Named turns come first, each shown by rows before and after it. Which turns, in which order, take the first row of each pair that follows to the second? Write the first one first, as in the answered first pair.
J_467:
[ 44   0   0  13 -20  24  48 -19  11]  ->  [-20 -37 -29   4   3  23  51 -14  20]
[ -5  -6   6  17   3 -22   7  17  29]  ->  [ 22  28  -5  -4 -20   4   6 -25   0]
[  8 -19 -12  22 -13   1  22  16  30]  ->  [ 23   0 -22   7 -23  26  25  -8   7]
J_660:
[  2  22  11  -6   2 -10 -23  12   3]  ->  [  0  12  -4   1  -2  -3 -28  11  20]
[-31   3  40 -25  56 -60 -39  15 -31]  ->  [-26  -6 -15 -13  19 -45 -86  -3 -17]
[  0 -19 -22  40  -7   1 -40 -17  26]  ->  [ -4 -31  12  38  19  -7  21   5  37]
J_935:
[ 35 -36  18  35 -28 -24 -73  59  -8]  ->  [ 29 -14  35  14 -11 -36 -75  48 -47]
[ 24  24  30 -12   2  -4  39  -3 -26]  ->  [ 38   7   8   9 -13   6  50  -2  13]
[ 23   9  22  13   1  26   2  -1 -18]  ->  [28  3 12 22 -4 26  0  0 -3]
Pairs:
Each pair is 2 to 3 turns apart.
[-12   8  14  -5  -1  -2 -12  14 -11]  ->  [-14  -3  14  -2  -1  -3   1  24   9]	J_660 J_660 J_660
[-21 -12   2   2   1 -41 -48  43  24]  ->  [ -3   4 -42  -8 -31  -9 -64   5  12]	J_935 J_467 J_660
[ 33  53  13  -4 -21   4  -4 -12 -39]  ->  [-25 -16 -55  11 -14  11 -22  11  26]	J_660 J_467
[-48 -34 -13  -9  33  31  42  12  15]  ->  [-15 -35  27  19  29   9  38  41  36]	J_467 J_467 J_467
[ 19  41  18 -17   9  -6  -1 -18 -52]  ->  [ 48  10  -3  28 -33  -6 -43  -1   6]	J_660 J_467 J_467
[-37 -10   0 -28  26 -10 -13  -2 -29]  ->  [ 39   2  31  24 -21 -11 -11  18  12]	J_660 J_660 J_467
[ 29  45   6 -19 -22 -13 -34  -2 -35]  ->  [-55 -18 -14 -18  28 -22   4  27   7]	J_467 J_660 J_660
[ 50   2  36  40 -23  -6  -6  18  13]  ->  [-14 -17  -5 -18  19  22  64 -14  -5]	J_467 J_660 J_660
[  7  12   6 -24  25  25  57  -8  15]  ->  [-37 -12  15 -12  47 -10  12  20  25]	J_660 J_467
[35 31 29 29 -5 -1 12 12 -2]  ->  [ 27  44  -6   0 -12  26  14 -27 -21]	J_467 J_467 J_467
[ 25  40  35   7   2 -20 -26   4 -19]  ->  [-40 -21 -24  -4  25   1  17   3  27]	J_467 J_660 J_660
[-79 -13 -31 -52  38   1 -20 -16  -3]  ->  [  3  -2 -72 -33 -28  50 -21 -44  31]	J_467 J_467 J_660
[-30   0 -42  -8   5  -5 -65   8 -21]  ->  [ 35  27 -36  -4 -30  26 -38 -15 -24]	J_467 J_660 J_467
[ 23  49  -2 -49 -15  35  14 -63 -42]  ->  [-66   3 -11 -28  20 -27 -70 -13 -29]	J_467 J_660 J_660
[ 46  40  22  -4 -19  -5 -54  -2 -40]  ->  [ -3 -19 -58   6 -32  23 -55 -11  22]	J_660 J_467
[-30  -3 -32  -7  -3 -18 -62  -6 -25]  ->  [  2  25 -21 -10 -19 -10 -63 -17 -37]	J_467 J_467
[ 10  14  -5 -54  20  21  40 -28 -22]  ->  [  3 -39   0  -8  21   3  48  16  46]	J_935 J_467
[ 31  15 -36   1 -19  -1 -53 -19  -6]  ->  [-26 -25 -49   5  11 -19 -34   9  27]	J_467 J_935 J_660
[ 60   6 -14   6  -4  44  40  13  18]  ->  [ 11  31  -8 -41  28  32  10  -9 -55]	J_467 J_660 J_660
[-30 -45 -42  31   7 -11 -21  14   8]  ->  [ 50  -3  24  42  -5 -16  17  20  -4]	J_467 J_660 J_660
[ 66  40  38  13 -35  22  98   9  18]  ->  [ 24  65  90  -9  -1 -31  41  17 -60]	J_467 J_467 J_660
[-16  46  25 -28  29 -10  10 -24 -70]  ->  [ 51 -12 -11  52 -37  10  -4  13  54]	J_660 J_660 J_467
[-29 -37 -21  13   3  -7  -1  25  43]  ->  [-22  -4  35 -12  31 -21  44  17 -13]	J_660 J_935
[ -5  23  70  -6  35 -17  10  45 -11]  ->  [ 18  56  65 -23  22   5  12  16 -33]	J_467 J_467 J_467
[  1  27  20 -40  32  -4  28 -30 -38]  ->  [-30 -33  -3  12  28 -36 -34  21  33]	J_660 J_467
[-31 -25 -50   0  -9  18 -13  -9  23]  ->  [ 38  20  47  12 -12  -7  34   7  -9]	J_660 J_935 J_467
[ 32 -23   3  48 -36  19 -15 -12  48]  ->  [ -2 -47 -12  40 -18  17 -14  -9  54]	J_467 J_467
[ 19  30   3 -17  -3  19  42 -21 -30]  ->  [ 43  38  22   4 -21   5 -11 -10 -31]	J_467 J_467 J_660
[  1  50  35 -17   9 -21  13   9 -54]  ->  [ 32  32   6  22 -35 -20 -60  16 -13]	J_660 J_467 J_467
[-32  14 -24 -29  12  -5   4   5 -18]  ->  [  6  21 -44 -15 -16  13 -10   0  -4]	J_467 J_467 J_660
[ 37   6 -15  31 -29 -11 -27 -14  25]  ->  [ 18   0 -28  -1  -3   9  54 -30  18]	J_660 J_467 J_660
[ 40  32  30 -15  15  11  38   4   0]  ->  [-25 -17 -49 -14  12  22  -2   2  37]	J_660 J_935 J_467
[ -6  -2  36  13 -14 -16  40  11  20]  ->  [-44   3 -20 -17 -15   2 -19 -19 -13]	J_660 J_467 J_660
[ 71  -9   6  -3 -32  29 -27 -21  10]  ->  [  9 -40   6 -36  23  30  53 -14  17]	J_660 J_467 J_660
[-39  17  -4 -23   8 -24 -44 -11 -42]  ->  [-47 -11  21 -11  33 -32  27  25 -11]	J_660 J_660 J_660
[ 40  22  11  12  -1   7  -1 -15  13]  ->  [ 16  18 -11  -9  -2  22   3 -37   0]	J_467 J_467 J_467
[-15 -17 -39  -3  -1 -17 -25   8  18]  ->  [-29 -17 -36  -5  12 -23 -17  13  12]	J_935 J_660
[ 45  23  10  -9 -24   5 -21 -11 -30]  ->  [-36 -36 -17 -21  17   1  30   4  14]	J_935 J_467 J_660
[ -7  17 -15 -11 -10  14  25 -22  -2]  ->  [-31  -1 -19 -10   4   6  22  -7   8]	J_467 J_467 J_467
[ 16   6  27  35 -17 -11 -60  29  27]  ->  [ 36  37  11  12 -30  14 -54  -5   1]	J_467 J_467 J_467
[-13  -2 -37   4   9  21 -12 -12   4]  ->  [-15  20 -10 -13  23   6   1 -16 -31]	J_660 J_660 J_660
[-27  -9 -26   6  40 -11  20  15  23]  ->  [ 17  42 -14   9   5 -13 -33 -10 -23]	J_660 J_467 J_660
[-31 -12  19  23   0 -44 -46   9  18]  ->  [-61 -27 -16   3   6 -21 -18  -1  24]	J_467 J_467 J_660
[ 38   8  -7  -2 -20  37  37 -16  22]  ->  [ 10  -8 -30 -13 -10  39  35 -22  20]	J_467 J_467 J_467
[-44   1   6 -13  30  -1 -35  25 -11]  ->  [ -9   9 -25  -6 -12  28 -58   2  -3]	J_467 J_660 J_467
[  7   7  15  19 -14 -32 -40  21   3]  ->  [-28 -17  -3  15   8 -30 -19  27  13]	J_467 J_467 J_660
[ 28  28  15  11 -49   6 -42 -18  -6]  ->  [ 18  28  63   4 -11  -9  16   5 -15]	J_660 J_660 J_660
[ 3 -6 23 16  0 -8 57 10 44]  ->  [ 18  37   2 -12 -12  22  47 -40  -7]	J_467 J_660
[  3   7  44   0  22 -10  68 -23  21]  ->  [-63   6  -1 -19  31 -27 -24 -35 -17]	J_660 J_467 J_660
[ 43  37 -15 -12 -29   6 -14 -27 -19]  ->  [ 40  -8 -20  10 -31  11  33   2  37]	J_935 J_660
[-24 -17  47  21  38 -21  -8  59  36]  ->  [ -3  47  29 -30  20   6 -33 -14 -52]	J_660 J_467
[ 17  10  11   7  -6 -14 -48  -2 -26]  ->  [  3 -28  12  29   6 -15  11  30  34]	J_660 J_660
[  8  39   1   2 -28  20 -37 -23 -31]  ->  [-55  13  17 -12  27 -10 -12  15 -24]	J_467 J_660 J_935
[  4 -23  49  30   5 -41   3  40  34]  ->  [-54 -19  29  -2  34 -46 -22  26  -8]	J_660 J_467 J_467
[-49  11  24 -26  19   3  35  -8 -23]  ->  [-39  -3  41  16   7 -26 -22  29   3]	J_660 J_467
[-52 -25  -3   4  20  -6  28   4  28]  ->  [  1  39  12   1 -19   0 -43 -23 -29]	J_660 J_467 J_660
[ 15 -14   1  31   4 -13  10  35   7]  ->  [-17  -9  -4   6  29 -19  25  25 -24]	J_467 J_467 J_660
[  2 -39 -22  -1 -13  35  34  -4  52]  ->  [ 34   2  47 -10  -3  14  63   3   5]	J_467 J_660
[-20   3  24  -3  21 -17 -13   8 -23]  ->  [-20 -27 -13  10  -4  -3 -27  10  17]	J_660 J_660
